128 stands for zero in the data rows.
A hidden rule labels the rows of this table. It goes by one to three of the table's principal directions, not those with the most spread.
[55 135 110 150 137 124 96 129 146 122 85 147 105 134 134 99 124 113 89 135 73 173 93 192 114 164 151 112 139
 71 135 162] 3
[137 111 90 110 169 95 121 110 95 107 139 129 153 106 140 133 115 138 93 140 73 160 117 129 91 136 175 165 141
 91 142 128] 3
[111 145 113 101 132 109 128 106 111 157 161 71 95 161 177 123 107 158 97 90 114 152 67 81 78 107 176 96 143
 118 138 179] 2
[131 135 172 97 146 166 83 158 185 127 31 132 147 109 86 129 116 107 139 147 82 166 120 171 106 139 155 137 136
 63 163 160] 3
[136 159 131 98 133 137 120 112 147 120 107 153 155 106 111 148 132 122 141 135 147 103 147 131 149 120 82 159 124
 172 141 98] 5
[153 99 132 150 124 128 162 108 75 138 192 105 125 177 197 75 155 125 151 133 118 140 91 52 91 117 168 121 136
 132 175 156] 3
[129 102 136 162 107 143 133 122 125 160 133 118 106 126 95 109 117 129 152 99 175 92 145 139 169 98 136 147 138
 147 114 100] 3
[69 228 162 77 82 124 124 129 173 139 74 141 89 116 74 197 158 137 154 119 234 34 186 205 182 115 26 104 95
 236 68 82] 1
[117 97 104 127 167 147 98 112 156 177 126 124 142 107 95 114 53 138 85 102 98 104 90 162 161 103 146 137 141
 121 113 141] 4
[95 183 167 101 92 164 92 157 210 160 52 115 82 143 92 151 105 132 135 98 156 123 104 152 137 116 98 65 120
 123 115 181] 4
[131 116 168 124 116 160 96 145 156 138 133 131 118 135 122 165 97 144 130 88 119 127 135 122 155 100 134 114 124
 104 121 183] 3
[153 149 112 67 139 155 154 59 143 185 111 110 177 103 153 115 114 122 145 105 161 54 77 115 110 77 146 153 129
 222 157 102] 1
[146 113 124 138 134 97 126 162 122 83 121 125 147 100 87 157 151 126 125 155 103 159 180 169 134 157 129 149 139
 99 109 78] 4
[93 130 138 84 170 171 77 115 206 184 25 126 150 92 63 147 51 117 101 112 103 111 80 223 146 113 145 125 126
 128 119 162] 1
[115 107 187 165 133 121 113 167 100 110 118 116 96 137 20 164 130 135 170 135 193 132 226 157 208 128 76 180 135
 134 112 52] 1
[139 96 118 84 202 115 96 95 86 118 159 125 175 151 182 132 90 143 80 138 15 190 67 74 66 115 194 154 150
 58 201 206] 1
[90 158 135 130 101 141 116 116 159 149 94 134 115 129 101 115 139 120 138 114 161 93 133 165 158 113 98 130 142
 153 129 95] 3
[139 160 166 82 114 160 129 109 141 157 136 119 136 156 139 145 128 144 155 109 155 65 104 90 139 76 95 112 124
 190 168 140] 4
[64 179 142 84 180 119 87 93 107 139 87 152 107 108 38 151 98 149 128 135 177 63 166 192 190 105 66 218 126
 201 149 63] 2
[111 120 163 114 113 136 109 124 148 147 142 121 149 144 120 168 130 132 127 105 126 103 149 148 161 93 117 115 142
 130 107 133] 4
[87 147 114 152 108 97 154 146 104 120 132 108 78 127 104 135 147 142 120 127 175 106 152 171 139 152 109 108 117
 149 83 72] 3
[128 124 112 102 152 110 119 136 146 119 126 111 165 121 140 153 121 127 89 143 65 163 104 151 101 148 145 100 136
 103 116 146] 4
[136 95 160 102 161 141 138 105 123 175 133 88 186 136 82 156 105 123 141 126 157 84 137 137 166 86 111 147 145
 176 123 69] 4
[91 155 126 107 141 123 116 101 120 140 141 131 125 133 130 133 121 142 113 117 135 96 124 140 147 112 105 146 132
 165 138 113] 5
[146 103 148 114 143 138 118 128 125 120 119 147 159 102 102 167 116 130 135 127 119 106 159 155 150 112 136 159 122
 126 124 119] 1
[109 101 93 164 147 112 108 136 138 128 104 141 128 103 65 118 99 121 100 137 116 140 142 186 165 145 119 149 145
 103 100 90] 2
[167 140 151 82 98 162 120 128 182 138 134 134 171 133 188 151 141 125 134 113 81 111 92 106 100 100 148 76 122
 127 142 203] 4
[63 163 107 111 119 63 136 126 109 86 139 128 145 119 121 182 187 134 89 150 118 114 181 209 135 155 92 123 143
 137 80 43] 3
[200 89 124 117 167 107 132 146 88 59 169 169 184 106 157 165 139 127 125 176 63 173 166 87 102 155 141 162 108
 88 141 153] 1
[106 128 127 138 156 138 99 132 139 122 113 146 123 118 92 134 90 133 111 123 122 141 133 143 165 136 98 153 129
 122 135 121] 2
[97 144 146 119 97 114 124 163 173 156 81 84 106 130 59 163 135 129 124 126 161 103 147 209 145 126 111 69 136
 130 60 96] 4
[149 138 134 153 88 143 155 148 150 104 95 148 131 76 110 135 165 104 170 127 188 113 195 159 152 153 110 153 108
 152 88 63] 1
[89 158 137 88 157 138 108 73 117 159 129 133 132 141 113 141 100 146 126 108 147 70 103 138 165 82 92 164 134
 208 170 116] 5
[100 80 101 171 139 128 119 124 149 146 96 118 141 103 116 97 113 98 103 123 88 171 111 203 129 154 188 132 149
 83 99 125] 4
[170 83 78 179 146 108 131 115 71 71 203 183 145 110 182 91 134 130 115 138 73 174 144 68 124 148 153 193 135
 88 162 136] 3
[112 175 124 97 132 123 143 94 99 131 144 126 111 140 174 115 143 137 135 123 160 111 113 84 101 121 120 146 116
 172 156 129] 2
[126 161 136 82 120 129 138 124 147 156 101 89 120 137 123 156 117 140 128 114 159 108 100 120 102 110 124 86 121
 155 117 135] 3
[178 129 112 153 75 119 150 138 139 116 162 120 129 138 172 97 175 115 153 126 134 156 135 68 104 129 135 107 144
 119 125 133] 1
[104 136 115 122 132 112 126 131 115 101 138 153 131 119 158 129 150 132 101 145 82 122 129 162 108 150 143 123 120
 102 126 138] 5
[112 142 156 139 98 123 121 148 127 103 147 154 116 142 97 180 141 143 138 117 174 100 194 121 185 116 52 124 124
 136 101 94] 5
[138 77 115 118 179 152 129 62 109 202 147 92 165 156 168 66 75 115 117 111 100 139 41 73 96 85 199 148 156
 125 177 173] 4
[148 164 108 112 98 146 174 103 130 107 151 160 160 95 186 138 164 127 142 115 162 62 133 108 132 126 92 134 102
 205 134 77] 1
[130 134 122 143 103 93 162 142 85 107 168 120 100 155 132 142 160 145 135 141 164 110 150 101 124 134 99 100 119
 142 110 100] 5
[166 137 166 125 68 174 144 141 161 161 133 113 100 155 148 139 122 140 171 82 183 89 106 67 131 84 120 69 110
 154 129 179] 1
[88 97 134 126 177 139 103 101 147 178 81 99 161 102 62 110 96 106 119 129 111 118 118 234 166 119 161 176 158
 150 124 82] 1
[110 74 137 162 151 106 89 178 133 116 119 123 111 110 67 155 95 131 92 133 88 184 180 192 150 155 164 132 135
 27 58 148] 1
[177 177 162 95 92 171 143 120 149 106 141 174 150 133 200 133 169 116 180 129 159 104 139 39 116 115 80 127 96
 175 167 163] 4
[120 147 85 117 133 101 128 143 143 125 73 112 97 102 127 103 128 125 101 151 86 161 81 185 59 168 191 97 120
 94 116 163] 1
[112 118 134 137 114 90 101 184 125 119 120 90 60 145 85 169 106 165 97 114 104 170 135 158 108 136 168 74 133
 45 83 180] 4
[219 78 178 124 158 169 80 165 146 92 167 151 166 152 169 151 91 131 141 130 29 228 113 22 116 122 150 130 123
 52 192 255] 4
[122 126 148 150 83 134 137 137 120 124 163 139 105 138 145 141 151 138 143 101 159 98 165 118 152 111 121 117 122
 126 103 127] 2
[121 77 113 172 140 98 126 141 75 88 182 141 117 114 155 128 133 138 100 122 86 176 170 132 121 154 186 163 132
 48 101 135] 1
[141 121 135 63 163 168 84 96 205 222 60 77 165 116 66 135 46 132 117 95 99 92 42 179 137 60 166 118 158
 166 152 165] 3
[133 161 125 100 123 173 151 102 167 179 55 112 115 115 162 74 118 100 156 122 161 115 53 124 72 131 170 106 102
 167 150 170] 3
[137 187 144 84 96 159 102 154 212 123 90 147 123 107 171 138 142 121 127 120 93 134 107 146 98 141 133 77 102
 121 118 213] 2
[115 88 82 174 144 78 146 114 60 101 197 151 133 126 138 117 139 133 99 144 126 132 171 119 144 145 123 165 138
 105 95 77] 3
[174 115 145 99 162 149 123 92 126 161 101 118 158 112 89 127 97 118 172 127 167 115 130 103 143 89 132 194 133
 183 163 113] 3
[198 149 114 98 114 115 149 121 95 71 210 139 152 146 255 126 174 146 130 132 60 172 96 7 47 131 161 118 122
 113 194 197] 4
[145 85 162 143 176 177 95 114 120 160 130 116 117 142 134 97 56 127 143 93 117 186 96 64 137 109 175 177 130
 99 178 203] 3
[194 122 162 117 120 150 131 133 110 110 167 153 142 145 152 134 137 136 170 132 140 120 150 32 128 100 107 149 117
 132 171 157] 5
[125 171 183 89 97 147 123 141 157 148 125 113 118 155 121 156 148 135 158 120 173 86 149 113 143 99 82 96 119
 166 119 138] 1
[138 166 130 101 98 124 144 111 133 129 126 139 131 129 117 154 154 136 156 128 171 59 136 135 147 100 80 121 120
 210 136 96] 2
[130 117 129 195 76 105 167 170 61 79 225 127 55 154 195 107 179 156 134 111 144 144 170 70 114 156 149 107 111
 84 105 134] 3
[128 128 135 136 133 137 137 113 108 157 138 106 88 132 135 104 109 133 149 105 175 125 121 103 130 117 150 147 116
 160 125 144] 4
[161 150 116 55 175 123 114 105 132 109 111 141 174 105 164 156 116 132 112 154 59 145 85 123 74 131 157 143 112
 144 173 184] 3
[138 105 108 145 129 81 151 128 79 133 167 85 109 148 115 125 133 141 123 131 155 146 144 95 112 124 143 127 146
 116 103 95] 2
[193 139 129 110 117 107 124 180 136 71 137 140 121 113 139 173 141 143 132 151 95 174 152 94 92 154 130 102 103
 92 116 183] 4
[154 159 156 66 156 175 88 111 163 132 102 165 146 117 160 145 90 132 137 118 95 131 94 90 113 107 130 147 102
 142 180 225] 1
[136 131 150 159 103 165 161 110 119 160 123 130 122 130 103 78 144 108 188 119 234 67 161 93 173 104 82 172 129
 189 141 41] 1
[143 134 143 126 95 141 125 158 168 134 105 91 105 146 163 131 128 124 131 107 109 191 91 100 77 139 171 61 128
 77 120 204] 4
[151 117 137 128 130 156 142 133 150 166 103 87 130 123 108 102 109 120 146 117 150 121 101 123 123 118 148 121 133
 142 135 113] 2
[178 57 157 147 168 172 110 107 91 148 171 143 146 166 150 98 70 133 145 112 98 152 92 24 135 84 160 165 136
 90 203 202] 5
[117 96 155 60 200 134 60 99 162 199 53 77 173 128 9 177 39 140 108 118 86 118 87 205 154 60 160 157 176
 128 155 138] 4
Here are more rows. What is the label of each one?
[150 165 144 70 119 169 132 98 160 158 119 120 143 130 173 145 113 138 144 95 136 87 72 93 110 88 130 106 110
 190 165 177] >> 1
[132 163 155 160 89 121 138 175 106 44 152 187 93 122 121 174 173 139 158 139 185 130 230 94 173 164 33 145 92
 133 109 88] >> 2
[151 72 79 154 155 77 125 161 100 69 157 128 154 88 148 136 135 130 71 152 24 215 149 155 80 182 209 140 143
 12 94 134] >> 3
[142 110 118 160 110 112 151 118 78 110 206 136 119 166 169 128 139 144 131 114 149 131 140 41 136 114 103 124 132
 127 136 123] >> 5
[132 131 149 146 100 121 138 163 142 111 136 105 119 119 110 158 153 126 143 117 160 145 183 141 152 144 108 118 127
 131 82 90] >> 5
[158 179 129 42 155 131 117 100 127 108 133 154 149 139 231 138 137 134 122 152 55 152 58 69 38 130 160 109 95
 142 194 255] >> 2
[147 128 118 134 132 142 128 138 142 133 137 130 115 110 138 112 106 132 124 118 130 132 120 112 129 137 134 128 112
 132 116 150] >> 4
[125 81 127 112 160 137 83 130 177 190 44 85 142 107 30 131 62 124 108 119 84 133 85 225 131 97 198 125 166
 85 120 145] >> 2
[122 124 131 163 120 138 164 148 114 116 155 133 121 152 189 75 163 104 132 156 128 151 119 92 100 174 124 93 106
 108 123 138] >> 3
[126 106 121 149 107 129 117 165 158 128 109 124 115 117 104 141 113 134 105 117 102 137 127 168 129 136 150 86 131
 72 90 146] >> 3
[94 117 117 138 132 141 138 103 154 178 66 107 150 133 83 92 121 95 130 138 155 103 97 181 138 122 121 118 152
 148 126 71] >> 3
[102 94 78 194 138 75 177 110 29 107 197 114 106 180 180 56 165 123 109 161 119 170 106 73 88 163 146 128 148
 97 152 90] >> 3
[185 54 108 182 116 105 117 162 110 90 200 130 150 138 142 125 131 139 107 125 46 189 143 85 127 127 168 123 164
 33 131 151] >> 4
[87 161 155 87 128 106 106 124 126 130 120 122 132 151 93 171 146 142 120 137 133 95 153 161 143 105 89 125 145
 138 127 101] >> 3
[88 144 144 84 163 150 78 106 158 149 71 151 139 107 84 153 86 135 110 120 98 93 108 205 153 105 131 155 129
 141 151 150] >> 2
[148 148 104 76 153 141 141 83 134 140 143 120 175 128 212 112 123 125 111 126 80 131 51 83 71 119 159 119 125
 160 178 171] >> 5
[128 191 138 77 99 140 132 113 171 156 84 116 112 124 148 129 146 120 154 122 163 101 101 136 96 116 128 98 110
 185 126 163] >> 2
[120 142 160 138 112 151 136 137 158 154 75 113 113 120 60 137 125 111 172 124 216 100 161 159 177 124 79 134 118
 185 102 74] >> 5
[99 159 144 97 153 141 129 97 110 151 101 131 125 173 105 125 110 133 140 145 161 86 84 104 133 104 70 122 124
 183 189 117] >> 3
[132 144 112 116 135 112 142 116 107 110 94 131 134 100 100 120 153 125 143 152 137 109 138 164 116 136 135 171 133
 156 156 65] >> 4
[166 114 208 109 142 189 112 118 142 187 105 92 124 164 98 120 87 120 196 103 188 131 119 53 149 73 125 153 130
 157 174 168] >> 4
[64 154 107 152 65 112 158 118 142 153 125 114 100 129 116 135 160 130 118 97 196 54 144 193 160 119 95 82 135
 170 61 50] >> 5
[110 111 156 140 120 169 96 118 162 186 118 113 102 147 105 116 82 134 137 79 140 108 98 140 170 83 142 118 140
 138 133 175] >> 2
[68 135 132 144 125 129 91 128 141 154 84 137 82 131 53 120 103 138 118 117 142 91 130 207 173 110 116 136 143
 124 123 114] >> 4
[136 76 112 144 162 144 103 115 128 160 133 123 134 142 114 102 67 136 103 116 72 140 65 125 133 103 168 125 147
 98 163 178] >> 2
[140 108 44 164 139 96 160 130 113 98 121 130 145 93 162 69 141 107 86 157 84 185 100 127 64 188 177 130 140
 64 118 91] >> 5
[51 161 81 144 112 97 99 142 170 94 75 162 109 85 118 135 147 117 73 134 79 154 137 254 126 184 136 110 131
 86 77 119] >> 5
[147 146 97 87 157 106 126 132 134 109 136 119 150 124 189 124 129 129 88 155 55 182 82 99 51 159 164 98 120
 89 136 189] >> 2
[214 124 150 146 88 110 139 184 123 52 171 168 146 114 107 184 174 131 172 154 161 144 241 64 162 140 55 145 114
 119 100 94] >> 3
[119 122 185 100 156 180 64 120 166 149 111 162 146 150 110 161 72 131 131 107 104 128 121 110 173 89 97 141 125
 114 161 208] >> 4
[105 134 67 155 114 64 166 110 76 89 161 152 129 110 147 121 181 123 107 156 147 117 172 150 119 162 114 146 131
 136 85 50] >> 2
[144 102 109 167 115 159 128 143 158 111 110 170 135 82 146 109 116 110 122 115 105 143 130 151 135 155 156 133 111
 90 109 147] >> 4
[96 156 120 125 110 119 125 141 162 103 115 165 143 76 109 168 155 121 112 132 141 87 192 217 172 153 85 135 110
 154 60 73] >> 1
[68 160 127 125 84 108 160 112 129 145 131 119 122 153 136 145 177 122 126 128 180 65 140 173 142 123 83 76 128
 178 82 74] >> 3
[154 161 143 105 93 91 165 157 102 108 164 89 98 151 148 161 178 150 148 141 163 120 151 93 93 134 116 82 110
 155 104 124] >> 2
[118 132 141 145 101 140 135 132 138 134 111 130 122 108 82 132 145 127 153 114 172 77 167 176 175 114 107 150 135
 162 115 58] >> 5
